The rows of D fall into 4 groups, which share some directions, and each row is roughly a mix of its group's hidden directions.
D:
[[ 12 -13   7  -8  -3  15 -23   6 -11  18]
 [ -7   1   7   7  -9  14  22  27  -1   5]
 [-14  29   1  -2  24   3   7   2   3  -8]
 [ 16  14  -1   1 -13   2  -7  23  20  -8]
 [-15 -18   3 -12  15  13   5 -10 -14  18]
 [  9  21 -13   7  -5 -15   0  10  -4 -24]
 [  1 -24  12 -18  10   0  -1 -22  -5  -6]
 [-20  -4  -7 -22  13  15   4   6 -15   6]
 [-11   3 -14   6   1 -31  -2 -15  -8  -8]
 [ -1 -24  27 -10  -1  -7   4 -13  -6  -5]
 [  7  -9  20  -5   6 -19  -6 -21   2 -17]
 [  2  24 -22  12 -11  -5  -2  18   0  -2]
 [  4  13  -8  20  -2  -4 -17  10   3  26]
 [ -2  -4 -15   5  26 -12  19   2 -15  -4]
 [ 21  -9  -1   1 -23  13 -17   0  10 -11]
 [ 26  -3  11  -3   4  -9  26  -2   5  10]
 [-24  16   2  -2  10 -11  18  -7  11 -11]
 [ -2 -11   8 -17  20  -1  13 -17  -1 -18]
 [ 15  11  12 -11  20 -10  23   1   6   8]
 [  4 -25  -4 -12  -9 -28   0   0   5   2]
 [  8  19  -1 -11  -3  -5  -4  14  15 -26]
 [  1  22  -3 -15   3  -6  -2   6  17 -25]
 [  3  -5  -4  18  22 -18  11  -6 -19  -4]
 [ 24  -4  14  18  -8 -15  -3  -8   9 -11]
 [ -5  19 -17  -2  19  -5 -15  11  -6 -15]
 [ 16 -16   6   4  25  -2   6 -14 -15   9]
 [ -4  -9  -8  -7  12  -8 -18 -22  -9  20]
 [ -5   9  -9  -4  35  -4   1  10   3 -12]
 [ -3  -2  20  30   2 -15  -6 -11  -6   0]
 [ 21  -2  10  -9   6  30  -3   0   5   8]
 [ 21  -7  10  25 -12 -16  -2  -8  -1  -8]
 [-21  -2  -7 -16  17 -10  10 -16 -14   2]
 [ 27   7   9  -4   8  16  -6   7 -11  17]
 [  0   7  -3  13  -7 -19 -24  -6  -4  21]
 [  4 -23   5   6  13   2   5 -10 -26  11]
 [ -5  -1  -1  -8  -1  20  27  16   2 -15]
 [-16  33   4  -1   9  -2  13  -5   4  -7]
 [ 28 -23   1  -7  -1  -1  -8   7  -6  14]
 [  7  -6 -11   8  26 -10  16   0 -19  -4]
 [ -4   5 -12  12 -11   2 -14  10  -5  30]
 [-28 -10   1 -11 -14 -19  -4  -8   8  -2]
 [ 19  13   1  -2  21 -11  23   4   5  -2]
 [ -2  -3   2  15  -6 -21   3 -18 -18 -19]
 [ 17 -22   0   2 -24   3 -12   0  -7  11]
 [ 18  -5 -18  -8  -8  -9   4  12 -23 -13]
 [ -8 -16   0   2 -26   9 -23  -3  -7   6]
 [  5  23   6  23  -2 -18  -6  12   9   2]
 [ -2  -6  -1   1  15 -13 -19 -18  -6  23]
 [ 12   1 -26 -28   0   5   3   2  -5  -5]
 [  8  -6  22  -3  -6 -15  -1 -12   4 -26]
 [-11   0 -18   6   8 -29   8  -5 -13  -9]
 [  9  -3 -20   3   3  24 -11   7   4  21]
 [  3   3 -19  21   6  -7   6  -2 -24  13]
 [ -1  -2  -5   0   9 -17 -23 -22  -6  16]
 [-10  -2  16   8 -24   6  -1  25   6   1]
 [  8  21  -5   7 -18  -7  -6  13  19 -14]
 [ 18 -20   9   5 -23   8   3  -5  -2  15]
 [-11 -17   7 -16  21  12   5 -13  -8  13]
 [-23   4  19   8 -11   6  -3   7  21   8]
 [-12  -3  -5  14  27 -14  17  -1  -7   0]
 [-22  -8  -9 -11  10  12   5  -1 -21  15]
 [ 20   9  -1  18 -10  -4 -24   3  12   4]
 [  6 -20  23 -14   5  14  -4  -2  16   8]
 [-13  26 -25   4   6  -5   5  -4   2   9]
 [ 21  -3  -3   8 -21   5 -24  -1  10  -3]
 [-24   0 -11 -15  14  12   5  -6  -8  18]
 [ 27   3   4  -6  17 -11  21   4   3   6]
 [ 20  -1  -3 -17  15  27   3  -2   3   7]
 [-13  -3  18 -11   0  20 -18  -2  -5  19]
 [  9  -8  -7   1  -5  -1  14  28 -20  -8]
 [  1  -7  -6  16  19 -15  16   6 -21  -5]
 [ -6 -21   1   3 -31   1 -12  -7  -2   6]
 [ 14  -7  -8   2 -14 -11   3  18 -24 -13]
 [-26   1 -13 -16  13  10   5  -3 -15  10]
 [  0   5 -11   7   8 -14 -24 -13  -4  22]
 [ 25   0  14  12  -9 -13  -5   0  14 -16]
 [  0  -6   8  21  27  -1  17   4 -11   3]
 [-13 -19   6 -10  17   6   6 -16 -18   9]
 [ -9 -16   9 -10  21   2   7 -24 -10   7]
 [ 20  -6   4  13 -16   2 -26   0   8   8]
 [-11   6 -17   7  -6   4  -7  10  -9  31]
 [-14  33  -2   6  11   4   8  -2   1 -12]
 [ -3 -14   7 -10  27   1   7 -21 -10   6]
 [  4 -22  28  -7  -9  -2   7  -6  -1 -14]
 [  7  13   0  11 -21 -16  -4   6   6 -24]
 [-11   6 -27 -17   5 -17   1 -13   2  -5]
 [  8  -7  20  -2 -23   3  12 -12   2  19]
 [  1 -13   4   4 -36  -5   2 -11   1   7]
 [  2  12 -13  16 -10  12  -4  22   3  20]
 [ -8   7  11  -9 -20  12 -16  -5  23   6]
 [  9 -11  -1   8  -1  27 -22   7 -11   6]
 [ 15  -5 -20  -4  13 -10  11   4 -24  -9]
 [-17 -13  11   3 -26  12  -8 -11   0  10]
 [-14   3  -1  11 -20 -27 -10  -5  -4  -9]
 [ 23   7  -2  11   1  25 -11   7 -13   6]
 [ -3 -25  19 -11 -17  -5  -3 -13 -10  -3]]
In each list below, two rows fit none of the groups, and each other row fits one group, some only roughly. Which are they? Name them in the order they come.
  Z_882: [ 19   7  -3 -12  22  -5  24  -6   5  -2]
  Z_718: [ 18  -3  -2  -1  -5  30  -5   1 -12  16]
  Z_594: [ -6  14  -9 -21   0  14  -4  24  13  -2]
  Z_770: [ 14  -6  14  24   8  -8   2   1 -23  -3]
  Z_757: [ -4 -17 -14   2 -17 -28   5  -6   4  -8]
  Z_96: [ -7  11 -24  -1  12  -9 -19 -17  -2   8]
  Z_846: [  6 -28  13  -8   5  21  11   2   3   1]
  Z_990: [ 14   5 -13 -27 -14   8 -13 -10   5  -2]
  Z_434: [-12   1 -15   1  28 -11  12 -15   0   3]
  Z_124: [26 -1 -1 -8 18 22  2 -9 -5  3]
  Z_144: [-15   2 -23  -4  13 -24   6 -11  -2  -4]
  Z_871: [ -2   6 -22  14  -9 -12   3   2   0 -27]
  Z_415: [ 19 -11  -2  11  17   1  12   9 -24  -5]
	Z_882, Z_718
  Z_863: [ -4   0 -17   4  25 -19  10 -14 -10  -3]
  Z_564: [-2 -3 22 10  0 24  4 18 12  6]
  Z_617: [ -8   1  17   1 -29   9 -10  15  11   2]
  Z_311: [ 15   1 -14  20   8 -12   4   2 -25  -3]
  Z_858: [ -5  -2 -17  19  -9 -22  -1  -6 -13 -16]
  Z_607: [ 17 -18   9  18  -7   7  -3   3   4  23]
  Z_99: [ 11   5   2   1   5  -1 -32 -14   8  15]
  Z_957: [ -5  -7 -25 -18   2   4 -12 -19  -9   9]
  Z_408: [ -6  -4 -18   0  13 -26   7   3   7 -19]
  Z_300: [ -6  24  -9 -19  10  -6   2  -2  15 -18]
	Z_858, Z_99
  Z_629: [ -4 -29  15 -11  -9   2  -4  -6   3  18]
  Z_525: [-22   7 -10 -23  18   5   5  -2 -11  -5]
  Z_745: [  6 -22  17  -3   8 -10   9 -20  -6  16]
  Z_160: [ 10  28 -14   8  16  -3   5   7  -4 -14]
  Z_45: [-23  12  -2  -8  10 -18  20  -2  -8  -8]
  Z_549: [ 10  -5 -11  -1  13  -5 -23 -17   2  21]
  Z_620: [27  7  4  5 -6 -5 -6 15 21 -9]
  Z_609: [  9  -1 -13   3   2  -9 -29 -19   2  11]
  Z_222: [-20  -7   6  -8 -19  17  -8   6  10  17]
  Z_30: [ 24  -8  -2   7  19   3  10   2 -22  -3]
  Z_466: [ 13   3   9 -11 -18  18 -18 -11  14   5]
  Z_942: [ 17 -31  -8 -11 -10  -1  -6  -7  -5   9]
  Z_3: [ -1  16 -20  25  -5 -13   4  -8  -4  10]
	Z_745, Z_942
  Z_790: [  8  24 -22  15  11 -12   4  -2   2   6]
  Z_920: [ 22  -6 -11   3  -8  22 -18   3  13   2]
  Z_446: [ -7   4  -1 -13  12 -26  21  -2  14  -8]
  Z_56: [-10   0  -9  10 -19  17 -26   1 -10  -3]
  Z_841: [ 14 -29   8  -5   4  13 -11   4  -3  16]
  Z_148: [-11   3 -10   5  26 -17   4 -21   1   0]
  Z_399: [-10  19  -9 -18  -5   9  -4  18  18  -7]
  Z_690: [ -5  -6 -15   0   1 -30  15  -2   9 -16]
  Z_744: [ -1   0 -14   0  33  -5  14 -12  -6   1]
  Z_670: [ 26  -3  -5   3  -9  15 -19   0  15  -7]
  Z_34: [-11   8 -11 -10 -27  14 -15   0  12   4]
  Z_422: [-23  16  -6  -4  13 -18  16  -2 -10  -1]
  Z_989: [ 13   9  10   6  18 -16  26   3  -7  -2]
	Z_34, Z_989
  Z_249: [ 27  -4  -2   6  -5  10 -22  -4  16  -7]
  Z_508: [ 18  -3  10   2   4  27 -11   5 -10  17]
  Z_805: [ 14 -12 -10  -6  17  -1   6   5 -25 -17]
  Z_129: [ 11 -12  20 -10   2  15 -11   4  -3  23]
  Z_633: [-15  10   0 -19 -14  11  -8  -4  25   5]
  Z_631: [-1 17 10  2 12 -6 27 17  7  5]
  Z_337: [ 19  -1   5 -18  -8  24 -13  -9   8   7]
  Z_61: [  8 -12   4  15  12  -4   7 -23  -6  21]
  Z_257: [ 11 -13  -5  -3  18   5 -20 -17   3  18]
  Z_792: [-11  10  -7 -18 -10   2 -14 -19  21   2]
	Z_805, Z_631
  Z_680: [ 13   9  14   4  21 -16  21   6  -1   9]
  Z_501: [ 13  -3  -4   5  33   6  13  -8 -11   4]
  Z_969: [-11   1 -13   1  32  -7  15 -10  -1   5]
  Z_847: [ 11   1  11   9  -2  17  17  19  16 -13]
  Z_490: [  4  11  -7  19  22 -14   4  -4 -21   0]
  Z_424: [ 17  25  -6   1  10 -15  20  -1  -2  -8]
  Z_29: [16 19  0  9  3 -8 29 -2  5 -6]
  Z_70: [ -1  16  -5  -2   8 -27  -9 -17  -1 -15]
  Z_62: [  9   7 -13 -19   3   1 -15 -28   7   0]
  Z_524: [-11  14   2 -20  -6  -1  -4  10  11 -26]
  Z_87: [ -1  -4 -23  -8  18  -5  20  13 -12  -4]
  Z_234: [ -3   2  17 -20  -1  -3  -3  -1  16 -26]
	Z_680, Z_490
  Z_431: [-20  -9  10  -1 -24  -9  11 -16  10   0]
  Z_126: [ 23 -12 -12 -21  11  -3  -9   4 -14   3]
  Z_689: [  3   6 -12   0 -12 -31  15  -4   6 -13]
  Z_154: [-17 -12   6 -17   7 -13   6 -18 -18   6]
  Z_275: [ 12 -24  13  -7 -14  -8  11  -5   6  18]
  Z_536: [-26  22   9   9   6 -10  13  -2  -8   2]
  Z_364: [ 18  -3  14   0 -25  17 -11  11  -2   1]
  Z_150: [-12  -9  21 -15 -14   2  -2  -2   9 -23]
  Z_409: [ 26  -6   2  27 -11  -9  -1   2   0   4]
  Z_679: [ 14  -5   8 -11  21  14  -1   1  17  19]
  Z_487: [-29   5  -5   9  11 -20  13   2   6   1]
  Z_140: [-15  17  12 -20  24  -4   0  -1   2   7]
  Z_723: [ 10  -2  16   6  -6  15  18  20  14 -10]
  Z_861: [27 -6  7 -5  0 24  3 13 -9  3]
  Z_949: [ -3 -14  -8 -20  11   3  -3 -25  -5 -16]
	Z_126, Z_536
  Z_893: [ 22 -12  11 -11   7  11 -11   4  -9  21]
  Z_343: [-11  -1  -3  17  25 -16   9 -16  -9  -1]
  Z_935: [  5 -17  26 -12  -1   0  -5  -5  15 -17]
  Z_92: [ -6 -21  15 -23   7  19  -2   2  -2   4]
  Z_733: [  5   3   0 -15  36  -6   1   9   4  -2]
  Z_375: [  2  -1  -8  -5   9 -28  21  -1  11 -11]
  Z_779: [ -9  13  -2 -19 -11  13  -7  25  11  -6]
  Z_694: [12 -5 18 -8  8 22 -5  1 -4 23]
  Z_965: [-10   4   4  -2  15  11  30  17   0  -2]
  Z_621: [  4 -29   5   0 -11  -7 -17 -11   4  14]
  Z_985: [ -8   6   2 -24   3  -1  -1   7   1 -31]
  Z_901: [23 -7 18  7 10 23  3  8 -5  4]
  Z_602: [-16  -4 -10 -32  12   7  -8  -2  -9  -1]
	Z_621, Z_602
  Z_59: [ 16   8 -14   6 -11  -1 -29  -5  11   6]
  Z_738: [-22  10   2  -6  15 -12  24   0 -10  -6]
  Z_467: [  7  28 -12   1  21  -4  -4  10  -7 -11]
  Z_569: [-24   5  -7   9   1 -28   0 -11   3  -3]
  Z_565: [  1 -22  -6  14 -29   6  -7  -5  -3  -2]
  Z_196: [ -5 -23  10  -3 -28  -5  -2  -9   3  11]
  Z_976: [ 20  -3  -6  -7   8  -7  13  -3 -18 -23]
  Z_347: [ -2  -3 -10  10  29 -12  12 -14 -12  -2]
  Z_684: [ 26  -8  13  24  -3 -11   0  -9   2   4]
  Z_185: [ 0 -3 25 -8 12 24  1  0 -1 16]
  Z_39: [ 11  15  -4 -13  29 -13   6   9  -2   3]
  Z_970: [-20  18 -17   7   4 -16  -6 -15  -7  -7]
  Z_739: [-10 -13  19 -10 -22   0  -2 -11   2  19]
	Z_976, Z_970
  Z_172: [ 26  -9   4  -3  13  22   8  10 -12   2]
  Z_182: [ 20  -2 -19 -19  11   6   8   4 -17  -6]
  Z_751: [ 11 -12   4   6  14 -13   7 -11 -25 -14]
  Z_601: [19 -3 20 20 -6  3 -6 16 11  9]
  Z_734: [ 22 -12   0   4  -4  17 -23  -3  12   6]
  Z_221: [ 18  10   7 -13  11  -3  23   1  17 -11]
  Z_86: [ -3  31  -9   7  18   5   3   5  -2 -15]
  Z_149: [-27   6  -5   5 -11 -24  -5 -10   9  -2]
  Z_5: [-17  18 -10  -8   7 -13  18  -4  -8 -17]
  Z_948: [-29  24  -6  -5   1   6   3  -8   9  -5]
  Z_293: [-12   4   2   0  -6   7  31  18  -4 -12]
  Z_912: [-24  11  -6   0  -8 -20  12 -10   9 -14]
	Z_221, Z_948
  Z_411: [-12   4 -28 -14  -4 -20   5   5  -3  -9]
  Z_267: [ 15  17 -14   3  21   9  -9  12 -11 -10]
  Z_691: [-15   9  -6 -19  -9   8 -13 -12  22   5]
  Z_362: [-19 -10  -4   5   1 -31   1 -13   5   5]
  Z_266: [  2  -7   0  26 -11 -16   3 -19 -12   9]
  Z_791: [-18   4 -19  -1  16 -22   6 -15   4  -2]
  Z_351: [  2  19 -10  -8  30  -8  -1  13   1  -6]
  Z_749: [  1  12 -14 -10   7  -3 -12  21  -7 -24]
  Z_821: [-22  -4   7  -9  17 -12  20  -6  14  -6]
  Z_181: [-7 22  0 -9 30 -6  3  6  5 -9]
  Z_750: [-27   1 -16  -2   0   3   5  -2 -25   7]
  Z_414: [-16  -3 -16  11 -23 -14   0  -6   4 -17]
  Z_509: [  2  23 -12  11  18  14  -2   9  -4 -16]
	Z_362, Z_749
